[[135 132 136 132 119]
 [144 130 154 127 131]
 [139 131 152 120 145]
 [127 131 130 124 139]]
|
[[144 130 154]
 [139 131 152]]

[[152 116 121 140]
 [114 112 106 137]
 [149 121 145  99]]
|
[[114 112 106]
 [149 121 145]]

[[127 118 132 103 118]
 [146 101 113 140 126]
 [110 126 100 133 114]
 [131 103 144 148 124]
 [117 129  99 148 120]]
|
[[146 101 113]
 [110 126 100]]

[[108 130 131 131]
 [117 116 109 105]
 [132 129 143 133]
 [131 125 116 111]
 [140 134 140 133]]
|
[[117 116 109]
 [132 129 143]]

[[130 130 112 118]
 [113 127 158 135]
 [128 122 132 124]
 [131 127 125 133]
 [131 122 133 126]]
|
[[113 127 158]
 [128 122 132]]

[[133 136 122 129 129]
 [131 111 136 122 134]
 [124 149 125 141 134]
 [134 123 117 138 136]
 [130 144 137 114 102]]
|
[[131 111 136]
 [124 149 125]]

[[102 150 118]
 [146 119 150]
 [141 123 131]]
|
[[146 119 150]
 [141 123 131]]
---
[[146 118 130 125 122]
 [117 122 117 119 133]
 [130 105 119 117 122]
 [136 122 132 131 122]
 [126 135 124 123 136]]
|
[[146 118]
 [117 122]
 [130 105]]

[[148 125 121 156]
 [150 128 120 153]
 [133 128 125 153]]
|
[[148 125]
 [150 128]
 [133 128]]

[[124 133 100]
 [118 144 124]
 [132 124 147]
 [118 132 115]
 [115 144 119]]
|
[[124 133]
 [118 144]
 [132 124]]

[[109 141 118]
 [106 137 116]
 [125 112 120]
 [129 133 134]
 [128 108 123]]
|
[[109 141]
 [106 137]
 [125 112]]

[[132 129 136 141 105]
 [136 129 142 135 110]
 [111 125 117 129 115]
 [124 120 140 112 136]
 [126 141 121 111 141]]
|
[[132 129]
 [136 129]
 [111 125]]

[[120 130]
 [137 107]
 [129 133]
 [123 131]]
|
[[120 130]
 [137 107]
 [129 133]]

[[127 113 154]
 [129 109 106]
 [117 105 107]]
|
[[127 113]
 [129 109]
 [117 105]]

[[104 130 120]
 [126 111 144]
 [105 135 124]]
|
[[104 130]
 [126 111]
 [105 135]]

[[136 119 135]
 [132 128 127]
 [100 130  99]]
|
[[136 119]
 [132 128]
 [100 130]]
---
[[127 135 133 134]
 [145 118 119 138]
 [100 151 129 119]
 [135 142 108 124]
 [132 136 130 119]
 [134 148 112 127]
 [130 124 118 118]
 [118 137 146 133]
 [128 126 119 122]]
|
[[128 118 130 134 132 135 100 145 127]
 [126 137 124 148 136 142 151 118 135]
 [119 146 118 112 130 108 129 119 133]
 [122 133 118 127 119 124 119 138 134]]

[[139 131 135 114]
 [145 130 136 126]
 [120 124 112 155]
 [141 131 133 113]
 [120 142 115 120]
 [118 128 135 135]]
|
[[118 120 141 120 145 139]
 [128 142 131 124 130 131]
 [135 115 133 112 136 135]
 [135 120 113 155 126 114]]

[[125 122 132 132 126 127 129 128]
 [136 139 122 131 124 131 131 130]
 [122 118 144 125 136 124 135 135]
 [116 101 134 126 126 129 130 127]]
|
[[116 122 136 125]
 [101 118 139 122]
 [134 144 122 132]
 [126 125 131 132]
 [126 136 124 126]
 [129 124 131 127]
 [130 135 131 129]
 [127 135 130 128]]

[[104 131 120 134 110 134 146]
 [125 128 114 106 124 138 119]
 [113 139 128 119 114 128 148]
 [114 140 127 117 110 137 141]
 [102 129 124 126 125 121 143]
 [119 146 136 128 114 139 131]
 [101 126 123 129 146 119 115]
 [115 130 135 123 129 119 140]
 [106 118 117 136 134 134 111]
 [128 140 108 116 145 124 109]]
|
[[128 106 115 101 119 102 114 113 125 104]
 [140 118 130 126 146 129 140 139 128 131]
 [108 117 135 123 136 124 127 128 114 120]
 [116 136 123 129 128 126 117 119 106 134]
 [145 134 129 146 114 125 110 114 124 110]
 [124 134 119 119 139 121 137 128 138 134]
 [109 111 140 115 131 143 141 148 119 146]]

[[ 99 143]
 [131 126]]
|
[[131  99]
 [126 143]]

[[134 151 131 131 134 135 128 128]
 [128 128 132 133 136 129 119 136]
 [128 132 126 128 132 128 130 126]
 [128 143 128 128 141 133 134 128]
 [128 152 130 135 128 126 125 136]]
|
[[128 128 128 128 134]
 [152 143 132 128 151]
 [130 128 126 132 131]
 [135 128 128 133 131]
 [128 141 132 136 134]
 [126 133 128 129 135]
 [125 134 130 119 128]
 [136 128 126 136 128]]

[[123 117 125]
 [123 128 125]
 [123 107 129]
 [133 141 135]
 [132 117 124]
 [141 139 141]
 [147 138 134]
 [107 122 138]]
|
[[107 147 141 132 133 123 123 123]
 [122 138 139 117 141 107 128 117]
 [138 134 141 124 135 129 125 125]]
